The rows of T fall into a few groups, which share some directions, and each row is roughly a mix of its group's hidden directions.
T, 80 rows:
[[-34 -16   2  12   1   1 -13   3  -5  20  21]
 [-13  12   5  -5 -24 -26   2  -2 -12  27  10]
 [-28  -6   3   2   0  -9  -8  21 -25  23  -1]
 [ 21 -14   0  11 -24  16  14  21   6 -13 -12]
 [ -6  -9  21  -2  27 -21 -24  14  -7   2  -5]
 [-10  22   3 -15  25  20 -18  -3  -6  20   3]
 [-28  -7  11  17  20   1 -21   9 -20   1  -2]
 [ -3  14 -12 -23  -1  19 -24 -20  -1  16  11]
 [-12  11  -9 -12 -29 -15  -9  -6 -28  11  -1]
 [ -8   2 -15 -16  -4  -8   9 -19 -24 -16 -26]
 [ -1 -15  10  15  24  18 -17   0  -4 -27  -6]
 [ 23  -1   9  35  -4  -3   6   9  22   9   6]
 [ 30  -5  10 -19  16 -22  -7  -8  18  -6   0]
 [  6  14 -17   1 -25   8 -26   1 -18 -11 -16]
 [ 10 -14  13   6  15  17  -7   1  12 -36  -6]
 [ 10  31 -15   2 -19  14   3  18   2  16 -11]
 [  5  28  16   7  14 -12 -11   0  29 -12  -6]
 [ 13  14  12  18  -7   0  16  14   5 -30  17]
 [  2  -8  15   4  24   5 -26  26 -10  -7 -14]
 [  9   0  -4  27  10 -25   7 -25  -6  17  -4]
 [ 23  14   8   7  24   3 -17  -8  20 -19  -8]
 [ 15  13 -18 -12 -22  -6  21 -19  10  15   9]
 [ 33  -4  16 -14   2  24  -6  11   3 -17   8]
 [-10  13   9  15  25  -3 -30  14 -10   8 -10]
 [ 18  -1   6   1  26   3 -29  19 -10   2 -14]
 [-13  10  18   1  33   9   2  25  -7   7 -11]
 [ 21  10  15  36   9   2  13  14   9   3   1]
 [ 14 -14   5 -11   6  33  -5  27  12   3   3]
 [-24   0  -9 -27   4 -15 -19 -22   0   6  12]
 [ -5  30   9   9  30  -4   6  -9 -19  -5   9]
 [-10  -2 -23   9  -3   8   0 -15 -29  26   8]
 [ 21  -3  20  -9  -4  20 -19  -3 -13 -26   2]
 [ 27  -5  -5 -17   5  25  -2   5  -5 -27  -9]
 [-15   2 -22   2 -11  13  -8  22   5  20 -25]
 [-13  15  10  13 -17  -6  -8  14  14  28 -19]
 [-26 -10 -27   6   0 -11  -2  -9 -15  10  23]
 [ 16   9  -3   5  13  -6   1 -38  20 -12   9]
 [ 13   7  37   7   4  -7   8   7  26  11   5]
 [-14   4  16   6  21 -11 -26  24 -11   8 -10]
 [ 16  -6 -23 -25  -7  21  -5   8 -20 -14   0]
 [  8  18 -19  12  -8  14  12 -33  10  -4   8]
 [ -6  28   7   2  19  -7  11  -9 -22 -22  14]
 [ 17  -9 -10   2  -9  28   7   3 -15  10 -29]
 [  9 -22 -12   8 -13  -5  20  -5 -19  -5 -29]
 [  4 -14  -9   2   0   3  19  -2 -29  -3 -33]
 [  9  20   0  10  -3 -27   5 -28  -6 -19  -6]
 [ 24  16  -1  12  16  18 -11 -11  17 -22  -7]
 [-12   4  13   9   7 -30  14   6   2 -27  16]
 [-12  -5  -5  -5   3  16   4  21  14  15 -35]
 [ 15  18   7  14  25  10 -26   8   7 -11 -14]
 [ -2  31  -1  -7   5   2 -10 -19  -3 -11  31]
 [ 15   4   7 -10 -16  -9  -3   3  -9  11  41]
 [-15 -36   6  -5  -1   7   0  19 -24  -3  -1]
 [ -3  -9 -20 -21  -9  10   0 -19 -26   2 -21]
 [  8  -9  26 -10 -10  20 -24   1 -17 -11  13]
 [ 29  11 -13 -20  -8  -4   8 -10 -16 -23  -4]
 [-18  -8 -12 -35  -2  13 -18  -6  -7  11 -10]
 [-31 -15  13   0  -9   1   3  31 -12  -2  -5]
 [ -2   2  14 -16  -8  12   6  23   9  20 -29]
 [-30  -7  -1 -36   6  -1  -8   7  -9  -9  -4]
 [ -2   1   9  18   5 -29  -6  -4  26   8  22]
 [-12  29   2 -16  18   6 -15 -14  -7   0  22]
 [ 12  17 -11  17  -8   4  -6  23  27  15 -11]
 [-13  19  -6 -26   0   4  -6 -17 -15 -21  19]
 [ -4  -8  19  -9  -4  12   1  28  14  30   5]
 [-15 -11 -29   8  22   8   9  -3   6 -10 -23]
 [ -8 -15   2  -5  11  29  -2  22  13   5 -24]
 [-27 -12  16 -17   6 -11  23  -3  -4  19 -11]
 [ -6   1 -37 -18 -15   0   0   0 -24   0  -8]
 [ 12   6 -23 -22  -4 -20  27  -5  -9   5  10]
 [ 13  23   3   7 -12   4   3  -6   5 -26  31]
 [-18   4  -1  -9 -32  -2  20  24  -2  13  -1]
 [ 10 -19 -13  14  -7 -13  16 -17 -18   6 -25]
 [ 23  -3  30 -13  10  10   6  -7   1 -25  -9]
 [-10   1  -2  24  -2 -11 -19 -18 -10  -7  31]
 [-21 -24   8  11  13  14 -14  15 -23  -9  -4]
 [ 13  -9 -23  -4 -26  -1  -5 -32  -4   4   0]
 [  6  13   2  11 -23  -6 -20  11   2  19  28]
 [-23 -35   4  -9  -9  -8  13  -1 -18   2  11]
 [-15   2  -2 -12 -14 -24   7   9 -13  33   5]]
One row of each group comes first, with its name. Which group is each row after those in?
[-19  14  18 -12  14  -1   0  23   5 -22  18] : (8)
[ -2  -1  22  -5  24 -32 -13  -8  14  -4   3] : (24)
[ -8   5  17  26   8 -21   3  -7  19  13  21] : (119)

[ 12 -25   1  -3  13  16 -16  21 -22  -5 -11] : (24)
[-38  -5  11  14  12  -9 -12   6 -18   8   3] : (24)
[  0  18   1  15 -29  -6 -30   0 -10   8  11] : (119)
[ -4  -2  -2 -12 -21   2   5  37 -14  18  -9] : (24)
[ -1   8 -29  -5   7 -12  26   0   9   3 -26] : (119)
[ -6 -27 -14  -8 -19 -21  12 -11 -11 -13 -15] : (8)
[-17  -3  21  -8   3  -4   3 -19 -16 -14 -30] : (119)
[ -5 -26  -3 -19 -20 -12  25 -12  -3   4  14] : (24)
[ -9  -1 -15 -28   2  20 -10 -12 -22  10 -17] : (8)
